[ 25.9 -21.3  25.7 -33.3 -23.3 -17.0  14.0 -33.4 -23.4 -32.4  17.7  39.2
 -17.7 -19.6  14.6  -2.2  86.4  -1.4 -37.7] = lunab
[ 23.4   1.9   6.9 -48.8 -17.3  -2.8  23.1  -0.3  -8.2 -15.1   2.8  11.9
  -0.5   3.0  36.1   1.6  57.4  -8.6 -48.4] = revon
[ 25.7 -21.2  20.0 -35.6 -25.0  -8.6  13.4 -28.3 -17.8 -30.2  13.7  37.9
 -11.9 -24.7  13.0  -6.5  79.5   3.3 -39.3] = pul
[ 22.1   1.9   4.8 -49.3 -16.5  -1.9  25.1   0.7  -6.9 -16.2   2.6  11.8
  -0.2   1.3  35.5   0.6  55.8  -8.8 -48.6] = kere
[  8.5  -8.7 -12.6 -29.5  -1.3 -32.2  65.3 -29.4  -5.3 -44.2  23.0  59.2
 -19.7 -24.7  -3.5  -9.2  57.1  -0.5 -55.8] = gur
[ 24.1 -20.0  12.9 -37.2 -25.1  -2.7  15.4 -23.5 -11.7 -29.8  10.5  37.7
  -7.4 -28.7  10.9 -11.0  72.2   6.0 -40.4] = vaza
[ 19.8 -19.6  20.0 -29.7 -15.7 -26.7  25.7 -36.2 -23.8 -40.3  22.9  44.0
 -25.3 -19.5  10.9  -3.2  87.0  -8.6 -36.2] = tar
[ 10.6 -15.4  -1.8 -27.7  -5.0 -31.2  49.6 -32.2 -12.2 -50.0  24.5  53.4
 -24.9 -27.2  -0.4 -11.4  72.3  -9.1 -41.9] = Vam
[ 17.8 -19.3  15.0 -28.8 -12.5 -28.8  31.5 -36.2 -21.7 -44.4  23.8  46.7
 -25.6 -21.5   8.0  -5.5  84.4  -9.8 -36.8] = komis
[ 27.6  -1.0  19.1 -48.3 -21.0  -7.0  15.9  -7.2 -16.4 -11.4   4.9  12.0
  -4.6   7.3  39.5   8.7  66.8  -7.3 -47.8] = fodu
tags:
[-6.9] -> Z_90
[-7.0] -> Z_941
[-12.2] -> Z_93
[-21.7] -> Z_99
[-1.9] -> Z_36
[-16.4] -> Z_892
[-12.3] -> Z_307
join kere 8:  => Z_90
asked: [ 10.6 -15.4  -1.8 -27.7  -5.0 -31.2  49.6 -32.2 -12.2 -50.0  24.5  53.4
 -24.9 -27.2  -0.4 -11.4  72.3  -9.1 -41.9] => Vam
asked: [ 23.4   1.9   6.9 -48.8 -17.3  -2.8  23.1  -0.3  -8.2 -15.1   2.8  11.9
  -0.5   3.0  36.1   1.6  57.4  -8.6 -48.4] => revon

[-16.6  33.4   3.2  17.1] : lunab
[-69.1 -38.1  28.0  15.8] : pul
[-10.1 -36.5  25.0   6.8] : Vam
tags:
[3.2] -> Z_228
[-69.1] -> Z_153
[15.8] -> Z_263
[28.1] -> Z_599
[28.0] -> Z_161
[25.0] -> Z_994
join pul 2:  => Z_161
asked: [-69.1 -38.1  28.0  15.8] => pul

[-31.5 -48.0 -27.4 -21.4  -2.6  12.9  33.1  -8.3  51.7 -18.0 -11.8 -68.6
 -12.9] : Vam
[-31.5 -48.0 -27.4 -21.4  -2.6  12.9  33.1  -8.3 -32.0  -7.9  32.4  10.3
   1.7] : kere
[-16.3 -22.4 -20.6 -19.6  25.2   9.6  38.6 -21.5 -19.6  -9.8  41.3 -49.1
  14.0] : lunab
[  1.5   1.9 -10.6  16.0  21.1 -23.9  52.5  -7.6 -16.8   2.2  60.1 -60.6
  11.0] : fodu
[  1.5   1.9 -10.6  16.0  21.1 -23.9  52.5  -7.6 -16.8   2.2  60.1 -60.6
  16.7] : gur
key -> tag
[2.2] -> Z_238
[-7.6] -> Z_692
[-9.8] -> Z_181
join fodu 9:  => Z_238
asked: [-16.3 -22.4 -20.6 -19.6  25.2   9.6  38.6 -21.5 -19.6  -9.8  41.3 -49.1
  14.0] => lunab
asked: [  1.5   1.9 -10.6  16.0  21.1 -23.9  52.5  -7.6 -16.8   2.2  60.1 -60.6
  11.0] => fodu
asked: [  1.5   1.9 -10.6  16.0  21.1 -23.9  52.5  -7.6 -16.8   2.2  60.1 -60.6
  16.7] => gur
asked: [-31.5 -48.0 -27.4 -21.4  -2.6  12.9  33.1  -8.3  51.7 -18.0 -11.8 -68.6
 -12.9] => Vam

